One vector is turned by the same rotation once a tick. Each row is the vector after some number of ticks, and that number follows the row.
The counts run from 0 to 587.
[  1  13 -23  10 -21  14 -14  20  23  27  19   5  15  10  -8   8  -2  24
  -8  20   1   3  14  -6   1  -7  -6  -8  -9  -9 -33  20   8  28  15  -7
  18   5  -4   5 -26   1  21   0 -17  -8  19   1 -24   0   3 -40  22   3
 -19   2  -9  10  21  -1 -13  17   2  29   0  -3 -12   7  21 -21  10  -3
 -10   3 -21 -57 -21  -5   2  30  11   7   7]
240
[ 29  19 -15  18   0 -16 -21  19   7  29   2  14  -4   9  -2   8 -13  -3
 -25  13 -15  -2 -15 -15 -12  12  -9  14  -5   0 -19  40  16  22  -8  -4
  32  -4  14  -1 -17   2  -4   8  -4 -15   9  -9 -24  -7  27 -10  30  -2
   2  24  11  -9  24  -2 -28  13 -20  17  -1  13 -10  -7  17 -17   8  -5
 -11 -36  -9 -42 -34 -11  -2   6  -6   9   8]
144
[ 22   6 -28  -7  -6  26   4  13 -14  -8  13  13 -19  24  -4  14 -14 -24
  11  -2  16   2 -14  12 -12  -9  -8 -17 -13 -13  -5  26   8   1   9   9
  23   3  25  -6 -16  -9  30   4 -21 -13  20   0 -12 -58  17 -25  21  12
 -13  13  11   4   3  14  -8  22 -11   0   0   7   1 -15  10 -21   9 -24
  -8  -4   9 -32 -35 -16   9  17 -13   8  -7]
319
[ 17  21 -24  10 -21  12   2  -4   7  18  -7   9  18  -3 -13  10 -13   6
 -23 -14  13  13 -18 -25 -20   0 -21 -22 -17   0   0  39  -2   6  10 -12
   6  15  23 -10 -22   0  13 -11  -9   8 -17  -3 -31 -13  14 -34  29   9
  -8  12  -7 -12  26  -8   9  29   3  30  12   3  14   6  23  -6  20 -12
 -17 -25  -3 -19 -17 -21 -12  19  29   9   5]
542
[ 17  18   5 -16 -25  26 -12  22   8   5  -9  -3  11   3 -14  10 -15  29
 -19   3   6  29 -17  28 -17   6  -8 -17 -19 -34 -26   4   3  24  -1 -24
 -12  17  14  -7 -29  -7   7  -6 -13  -3  10  -5 -10 -32  -4 -13  22  11
 -23   9 -21  12  15 -13 -12  18 -11  13  -3  -7  -2  15  30   5   5  -2
  -4  -3   5 -35 -24  -4   6  39   1   0   9]
562
[ 25  11 -26   3  -4  -3   3  17  17   8   6  28 -14   8 -10  -1   2  -1
   5   1   0  16 -14  15 -11   5 -10  17   0  -1 -17  24   0  11   7   7
  12  -9   7  -9 -12   2  21   3 -28 -13  30  -1 -20 -48   9 -23  38  -4
 -16  -2   4  19   4  17 -12   8 -17   1   8  -3  -4   2  35 -33   2  -9
   0  -6   8 -37 -25   4  24  45  -7 -15   2]
307
[ 24  -2 -15   9 -12  17  -2  24  11  16   0  24 -14  17  -7   5  -1 -23
 -11  -6  44   2  -9 -18  -8  -2 -18 -18   1   2  -3  18   6  19  17  13
  16   9  16 -16 -33  -8  21   2 -17  -4  22 -14  -8 -29  -8 -24  22  -2
  -5   8  -5  -4  12 -14 -29  29  10   3  -4  12  13  11  17 -32  21  -7
 -20  14  -4 -35 -20  -9   4  43  -8  -7  -5]
35
[ 18  -5  -8 -14 -14  29  -8  29   8   4  -9   6   4  16 -13  -4 -19  -3
 -10  -9  24   2 -11  -5 -30  -8 -30  -2 -18 -10  14  26  -5   2   1 -18
  22  22  14 -24 -24   1   6  -2  15   3  -8 -31  -9 -26   9 -12  -6  10
 -20  24  -5  -9   5 -18 -23  37  -5  14 -11   6  17   3  28  -8  31 -31
 -24  -2  -7 -30  -6 -12 -25  25  14   1   9]
355
[ 24  32   3  -4 -21  17 -10  28  14   8   3  -1  -5   8  -8  13   0  20
  -1  19   4  10  -4   4 -13   6  -4   9   0 -10 -33  13   5  27 -11   3
  17  10   1  -6 -13  -7   7  -9 -16  -1  -5 -15   7 -19  22 -25  27  11
  -4   6 -16  18  24   0 -21   5 -27  25   3   9 -24   3  37  -9  -4 -12
 -10 -16 -22 -57 -30  -9  12   6  13  13  12]
428
[ -7  -9 -49   0  -9   5 -14   6   9   8   4  12 -16  18   7   0  -7  19
   6  -7   3   0   0   1 -29 -15 -20  -1 -16  -1 -16  51   4  14   8  -3
  18   6   5   2 -30  -1  14  -6   0 -12  22  -3 -41  -5   7 -24   7  17
 -32  11   9 -10  16  -1 -10  12   2  10   6   0  12   6  15 -24  34 -29
  -2 -19 -11 -28  -6  -2 -21   7  23  -4  -3]
517
[ 18  24 -28  18 -20   6   3  -7   4  13  17   5 -13  -4   8  12 -11 -21
   1  23  12  12   0 -14   5   9  -5   2 -19 -14 -19  57   7  12  17  -6
  15  16  17   2 -39  -8   8   5  -5  10  15  -3 -28  -5  15 -30  16  16
 -11  11   1   3  30 -14 -21  24 -18  29   3   1   0  -8  10  -4  16  -7
  -7  -7 -21 -46  -8 -11 -13  13   2  19 -18]
390
[ -1  22 -33   4  -9  10  -9  15  15  12  11  12   9   0  -3   9  -8  23
   8   0  -7  22 -20  -4  -8   8  -3 -17 -22  -8 -29  37   8   7  -4 -13
  26  10  25   4 -12   2  10  13  -7   1  16   4 -27 -17  31 -27   5   5
  -9   9  19  17  14   9  -7  13 -14  34  19 -15   3   5   9  -9  23 -19
   0 -14 -12 -38 -47 -18   0  17  10  -4  -2]
525
[  6   5 -10 -14 -11   7 -13  23   8   1  10  -1 -25  14   6   4   4  27
   0  -9 -12  19 -26  21 -33  -6  -7  15 -12 -10 -24  20  -6  21  -7   2
  15  13   6 -12 -18  -1   8   0   2  -1  18  -4 -10 -29  25 -15   1  -1
 -33  14   1  11   6   2 -29  11 -23   9   2  -3  18  30  32 -10  30 -37
   5 -19 -14 -43 -10  10   3  21  18 -17   0]
178
[  6   4 -40   4 -20  -3  14  -6  -6   5   2  37 -10  16   6  11  -6   2
  -1   9  37  15  -6  -4  -2   2   5 -14 -16  -3  -4  56  24   5  10   3
  27 -16  27   1 -20   5  23  -4 -17   3  20   4 -21 -10  -7 -23  23  11
 -13  10  -3  10  22  -3 -17  13   4   7  11  15  10  15  21 -28  12 -27
  -7  10  -5 -31 -28  -3   7  15   9  -1 -25]
62
[ -3   6 -36 -11  -3  17  -9  15  16  -7   3   1  -6  14   8   0 -16  27
   8  -3  -3  20 -15  13 -19  -6  -9  -5 -27 -16 -22  38   8   4 -11 -10
  10   9  17   4 -21  -6  17   2  12   1  22   5 -28  -7  25 -31  -2  14
 -30  18  15  18   5   3 -11   5 -15  20  10  -6   5  -2  19  -4  26 -25
   2 -22 -16 -33 -31 -10  -9   7  15   4  -1]
522
[ -3   0 -24  -2 -23   5 -24  12  -7  10  20  -5 -15  17   5  12  -9   8
 -19   4  -3  17 -28 -16 -24   0 -10  -9 -31  -9  -8  34  -4  16   7 -23
   3  12  17   9 -41 -15  16  -6   1  -3  -2 -11 -38 -12  21 -14  -3   0
 -13  35   5 -25  25 -18 -30  23  -8  21  -5  -8   8  10  15   2  25  -9
 -12  -4 -13 -24 -20   7 -11  11  23  13  -3]
203
[ 23  22 -16   7 -20  11   8  -1  -9  10  26   7   2  22   7  28  -6 -12
 -19  10   2 -13 -14  -2 -14   3   4 -10   1 -17 -16  25   3  17  18  22
  32   8  13 -14 -10  15  11  -8 -28  10   0   9   5 -42  17 -15  34   4
 -21   5 -12  -4  29  16  -7  18  -2  11   0  10   0  13  31 -22  16 -26
  -8 -14  -5 -36  -2   2  10  15   6  12  -6]
445
[ 24   7 -11  19 -27  21   9  -9   8  13   9   8  15  -5  -4  14  -5  -8
 -27   2  12   9  -8   7 -10   3 -11 -11  -4  -8 -17  25  -8  18  20  -2
   4   9   7 -17 -20   4  29  -6 -33 -14  12  -1 -15 -41 -16 -29  34   8
 -17  -9 -19  -6  20  -3   5  37  -1  14   9  -4   6   2  19 -22   9 -15
 -13  -4  12 -28  -2 -14  11  48  -6   3  13]
569
[  1  12 -29   9 -23  -2 -13  14  -1  16   1  17   0   9   0  -5   5  11
 -32  -5  10  30 -20 -21   6  15 -17  -1 -17  23 -15  38   7  14   0 -13
   1  -2  26   1 -13   1  28 -19 -13 -11  13   6 -27   1   2 -33  13  -1
 -10  17   8  11  21  -6 -32  14  -5  23  11  15   3   7  17 -15  10  -7
 -17   4 -10 -19 -41   5  10  28  25   2  13]
212
[ 16  14 -20  -4  -2  15 -15  32  -7   3   4  10  -6  31   3  10 -12 -10
 -28  -1   4  10 -42  -6  -1  23  -6 -20 -19 -17 -14  16  11   5  -5   4
  11   2  31 -11  -5   8  26  -3  -1  -1  18  13   8 -24  25  -6  18  -5
 -14  34  24  19  16   2 -23   5 -16  13   3  17   1  -2  21  -3  10 -10
 -23 -12   7 -17 -48   8  16  12  -8   5   9]
469
[ 24  14  -1  -5 -23  16  -5  16   0   1 -24   1  -9  15  -3  22 -19   8
 -13  15  42  15 -25   9 -18  14  -4 -23 -21 -31 -10  26  22  18 -16 -12
   0   2  19 -13 -36 -15   9 -10   9  -2  -7 -15   6 -10  -1  -9  19  27
 -12  18 -12  -2  29 -20 -21  16  -9  14   2  23  -7  12  25   3   0 -11
 -23 -17  -5 -26 -33 -18  -7  -6 -12  14  -1]
411
[  6  -7 -18  -1  -6  28  -2  16  -6  15   6   9   1  16  12  18 -15   0
 -16  -9  -3  17 -28  28  -9  13   6  -6 -26 -32  -5  30  11  19 -18 -14
  17  -3  31  -1 -18  -3  12   1  -2   1   1  -8  -6 -56   1  11   5   4
 -15  29   2  -2  15   0 -24  29  -9  10   6  -2  14  -1  27  -6  10 -31
 -14 -12   8  -5 -17   3  12  34 -20   7   2]
0
[ 20   9 -11   4 -10  26 -12  26  10   8  13   8 -18  22  -2   5  12 -12
   2 -11   0  -8  -9  -9 -26  -5 -27  -3   5  17 -21  14  -3  26   6  20
  29  31  22 -10 -16 -13  22  -3 -14 -13  16 -16   2 -31  19 -28  14   9
 -11   4   7   3   7   1 -16  24 -20   7  14  17   6  -2  14 -27  19 -21
  -4 -19 -15 -41 -22  -8   0   7  13   0  22]
169
[  0   9 -23   1   2  10 -14  24  19  26 -10  13   5  12   2   6  -9  29
  -7   8 -12  16 -19  11 -14  24   1   2 -22 -32 -15  33  14  23 -25 -21
  -1 -15   8   3 -35  -3  -6  -7  15   9  -1 -11 -24 -24  12   2  23   8
 -19  28  -8  -3  25  -5 -13   0 -17  18   7  -5   1   1  46  -4   1  -7
 -20 -30  -3 -16 -20   9  -5  21   6  12   0]
273
[ 25   8 -25  -8  -8  -7  -7  11   2  18   2  27 -11  20 -12   8  -3   7
 -11   1  -3   4  -8  16 -13  -1  -4   1  -4 -13  -9  22   9  15  17   3
  16 -14  11  -9 -26   1  -1   9 -34 -15  27  -2 -27 -45   0 -15  44  -1
 -12   6  -8  -5  14   7 -24  17   1  -2  -5   1   8  24  34 -27   4  -4
   4   0   9 -40 -19   9  14  35  -4  -8 -14]
310
[ 10   5 -20  -5 -23  28  -2   2  -1  -3   2 -11 -11  13  10  11 -18   2
  -6  -2   3  13  -6  31 -22 -11 -11  13 -13 -36 -15  28 -10  22   4  -5
  -6  18  -6 -10 -29  -8  21 -23 -10  -8   6  -1 -20 -45  -2 -23  21  20
 -40   8 -15  -9  17  -4  -3  26 -10  13  -7  -4  -2  -9  35  -3  11 -20
 -10 -11   0 -20   9  -5   1  33 -11  14   5]
575
[ -6  -4 -16   3 -16   9 -18  24  -2  -4  11 -12 -16  12   7   1  -6   8
 -14  -4   4  31 -44 -12 -26   3 -11  -2 -29 -13  -8  28  -8  12  -7 -23
 -10  14  14  -4 -31  -9  29 -10  22  -3   1  -9 -30 -16  23 -17 -10   5
 -17  28  12  -8  12  -9 -27  20 -14  27  -3  -4   3   2  18   5  27 -21
 -14 -10  -6 -20 -25   1 -10  10  23   7  10]
205
[ 27  24  -5  -8 -10  25   1  42   9  12 -11  17 -10  12  -7   5  -8 -14
  -4 -11  37  20 -14  -2  14   6 -10 -18   2  -9  -4   7  10  19   2  13
  13   9  29 -12 -22 -16   2  -3 -14   5  17 -13   7 -39   7 -17  17  -3
  -4  13   0  11  11 -10 -39  22  -7  15  -9   9   6   9  24  -8  10  -1
 -14  16  -8 -39 -44  -5   7  39 -14  -1  -6]
31
[  3  10 -27  -6 -23  33   4   4   2 -14  -1   1 -19   9  16  16 -16 -10
  10   2  19   9  -4  27  -1  12 -10  -8 -19 -26 -15  50   4  12   9  -2
  11  25  20  -4 -45 -10   8 -10   0   5  14  -8  -7 -16  -8  -6   3  30
 -39  12   0   4  22 -19 -27  19 -15  10   6   2   8   1  16   5  25 -20
  -6   0  -5 -28   0  -4 -18  16 -11  12 -14]
384
[  8  13  -6 -16 -20  13 -11  27  19  -4 -10  15   2   1  -8  -4 -14  20
   1  10   9  19  -9  25 -10  12  -9   4 -17 -19 -12  22   4  12   1 -16
  12  20   8 -12 -21   9   0   8   2  11  16 -16  -5 -22   5  -8  -4   4
 -34  11  -3  23   6 -17 -32  20 -19  20  -2 -12  12  23  36   4  26 -24
  -6  11 -10 -53 -10   3 -10  44   6  -9  -6]
370
[ 14  -1 -28  11 -10   3  -9  10  -1   1  -7   0 -14  17  17  20 -21 -15
 -20   6  -2  -4 -28  11 -31  20  -1  17 -14 -24  -3  49   2  14  -5  -9
  22   4   4 -10 -35   7   7  -9   5 -19  -2 -11 -17 -25   7   4  19  21
 -26  22   3 -26  27  -2 -12  23 -11   4   2   6  -7  -8  22  -7  22 -28
 -17 -37  10 -12  -1  -7 -14  -1 -19  12  12]
135
[ 11   4 -18 -19 -13  17  -2  31  -2  -6 -19  23   6  14  -8  -4 -15  11
  -7 -19  18  18 -28  16  -8  13 -10   5 -18   3   6  30   5  -4 -22 -16
  32  -5  40 -13  -3   5  15  -7  -4   1  -7 -16  -2 -39   2  -3   0   5
 -10  25   7  14   0   5 -27  22  -6  15  13  10   8  -2  24  -6  19 -36
 -16   3   3 -15 -39  -6   3  23   2  -2   6]
344
[ 17   8 -22   6 -16  14  -4  -4   6  21  -7   7  14   4 -12   3 -11   2
 -26 -10  13  10 -19 -22 -33  -5 -27 -18 -22   1   3  36  -3  11  14 -17
   4  16  15 -16 -29  -6  15  -9   2  10  -9  -6 -29  -9  11 -33  24  14
  -9  15  -6 -15  27 -12   4  27  -4  20   7   5  18   3  21 -11  20 -10
 -23 -25   3 -17  -9 -17 -14  17  31  10   8]
543
[ -2  12 -31 -13 -19  30  -6  17   1  -7 -18  14  15   7  -3  18 -16  29
  -5 -17   8  21 -27  20 -15  16  -5 -26 -30  -7 -10  38  12  13 -13 -16
   6   8  41   7 -30  -3   4 -15  -5   6   0   3 -19 -20   3 -12   6  22
 -19  18   0  -2  23  -8  -7  15  -1  14  20  -1  15  12  22   7  12 -22
  -6 -20   6  -6 -35  -4  -5  16   7   5  -2]
535
[  1  -6 -23  13 -21   2 -14   2   0   2   5  12 -18   2   4  13  -8   5
  -9  34  12  20 -10   1 -19  21  -5   1 -31 -26 -17  48  18  19   5 -30
   1   6   5   7 -51 -11  12   4  16  -8  16 -17 -29   1   3 -10   3  17
 -15  24  -5   1  22 -26 -22  25 -17  11   6   1  -6   2  12  -3  17 -14
  -6  -9 -10 -35 -10  -5 -11  -1   2   7  -6]
395
[ 17   4 -20  -5  -9  -3 -11   4  -7  -1   1  11 -10  22   1   9 -19  10
 -26  26  -1   7 -12  32 -17  14  -4   5 -29 -35 -19  43  16  13   8 -12
   5  -6  -5 -12 -31  15   7   4  -6 -10  35   8 -15 -10  -6   0  30  12
 -43  16  -7  15  16 -11 -21   6 -14  -6  -4   9  -2  15  33  -6   8 -11
  -9 -14   9 -31  -7   8   1  13 -15  -1  -8]
121
[  5   3 -43  12 -17  28  -2  13   8  -2   8  11  -7  15   8  14  -8  -7
  13 -14  14  -8  -4  -2 -14 -10 -15 -18  -6  12 -19  40   3  13  16  14
  31  25  20   3 -26  -2  27  -4 -21 -14  27   3 -17 -18   9 -29   8  17
 -21   1  20   4  12   7  -5  19   0  12  13   5   4  -3   1 -24  29 -27
  -4  -7 -10 -38 -24 -19  -9  16   9  -1   4]
512
